data =
[[126 117 109 143 135 137 139 147 130 143]
 [122 139 132 120 133 128 128 128 127 128]
 [113 132 129 116 144 136 127 136 136 135]
 [133 134 146 126 139 118 138 135 124 147]
 [113 137 130 114 139 136 122 134 131 135]
 [146 120 126 144 112 117 136 129 120 123]
 [141 123 135 127 141 115 141 136 134 145]
 [114 117 138 136 115 118 108 151 138 143]
 [134 138 122 120 138 130 140 121 122 126]
 [116 137 123 118 136 131 122 134 127 131]]
Rows and columns are counted from 1.
(1, 1) -> 126
(10, 1) -> 116
(6, 9) -> 120
(8, 6) -> 118
(10, 3) -> 123
(10, 10) -> 131
(9, 9) -> 122
(6, 10) -> 123
(6, 1) -> 146
(7, 9) -> 134
(5, 4) -> 114
(9, 10) -> 126
(8, 2) -> 117
(1, 2) -> 117
(1, 9) -> 130
(3, 8) -> 136
(1, 4) -> 143
(8, 4) -> 136
(5, 8) -> 134
(2, 6) -> 128
(4, 6) -> 118
(8, 10) -> 143
(4, 5) -> 139
(4, 9) -> 124
(3, 10) -> 135
(5, 9) -> 131
(4, 1) -> 133
(10, 5) -> 136
(5, 1) -> 113
(10, 2) -> 137
(9, 1) -> 134

X =
[[130 149 121 136 149 112 126 140 117 141 106 131 107 128]
 [148 117 146 115 148 135 128 134 141 123 113 141 124 139]
 [109 129 139 142 118 140 129 151 107 133 132 108 126 141]
 [109 137 149 118 123 118 112 140 133 108 115 134 116 137]
 [115 117 109 120 105 138 108 149 117 149 108 123 120 116]
 [113 146 145 139 106 114 139 110 143 120 120 107 137 135]
 [151 143 111 128 148 116 128 111 141 143 131 113 149 119]
 [148 131 112 136 123 135 124 139 129 136 137 120 118 149]
 [142 106 140 146 106 112 107 116 144 112 143 115 142 118]
 [145 150 144 107 117 147 143 145 140 123 107 120 147 116]
 [120 116 125 142 122 141 121 137 127 116 136 114 112 135]]
Indices start at 1.
row 1 col 1	130
row 8 col 9	129
row 9 col 3	140
row 6 col 14	135
row 10 col 14	116
row 1 col 13	107
row 4 col 12	134
row 3 col 4	142
row 9 col 13	142
row 6 col 2	146
row 1 col 5	149
row 7 col 3	111
row 9 col 14	118
row 8 col 4	136
row 11 col 1	120
row 8 col 7	124
row 8 col 5	123
row 3 col 13	126
row 8 col 8	139
row 9 col 11	143
row 4 col 1	109
row 7 col 8	111
row 6 col 5	106
row 7 col 12	113
row 2 col 7	128
row 4 col 10	108
row 11 col 13	112
row 11 col 12	114
row 6 col 11	120
row 3 col 6	140
row 9 col 7	107
row 8 col 3	112
row 5 col 1	115

arr =
[[132 131 121 129 129 126]
 [131 135 114 131 129 125]
 [138 128 121 122 136 113]
 [135 129 122 126 131 120]
 [133 129 120 127 128 123]
 [136 141 109 130 138 118]
 [132 132 121 130 131 128]
 [140 137 116 129 139 116]
 [131 143 100 130 131 118]
 [132 130 123 130 131 128]
 [140 131 124 127 135 117]
 [134 137 115 132 134 124]
 [142 131 123 124 137 112]
 [145 136 117 125 143 108]
 [132 136 114 131 131 125]
 [136 141 110 130 137 117]]
Rows and columns are counted from 1.
(1, 1) = 132
(4, 1) = 135
(14, 2) = 136
(16, 4) = 130
(3, 6) = 113
(9, 1) = 131
(5, 5) = 128
(12, 1) = 134
(7, 6) = 128
(12, 2) = 137
(9, 4) = 130
(9, 5) = 131
(4, 4) = 126
(5, 1) = 133
(5, 2) = 129
(11, 2) = 131
(12, 3) = 115
(1, 2) = 131
(16, 1) = 136
(10, 2) = 130
(1, 4) = 129
(4, 3) = 122
(1, 5) = 129
(8, 2) = 137
(11, 1) = 140
(6, 6) = 118
(13, 1) = 142
(12, 4) = 132
(5, 4) = 127
(15, 4) = 131
(9, 6) = 118
(7, 3) = 121
(9, 3) = 100
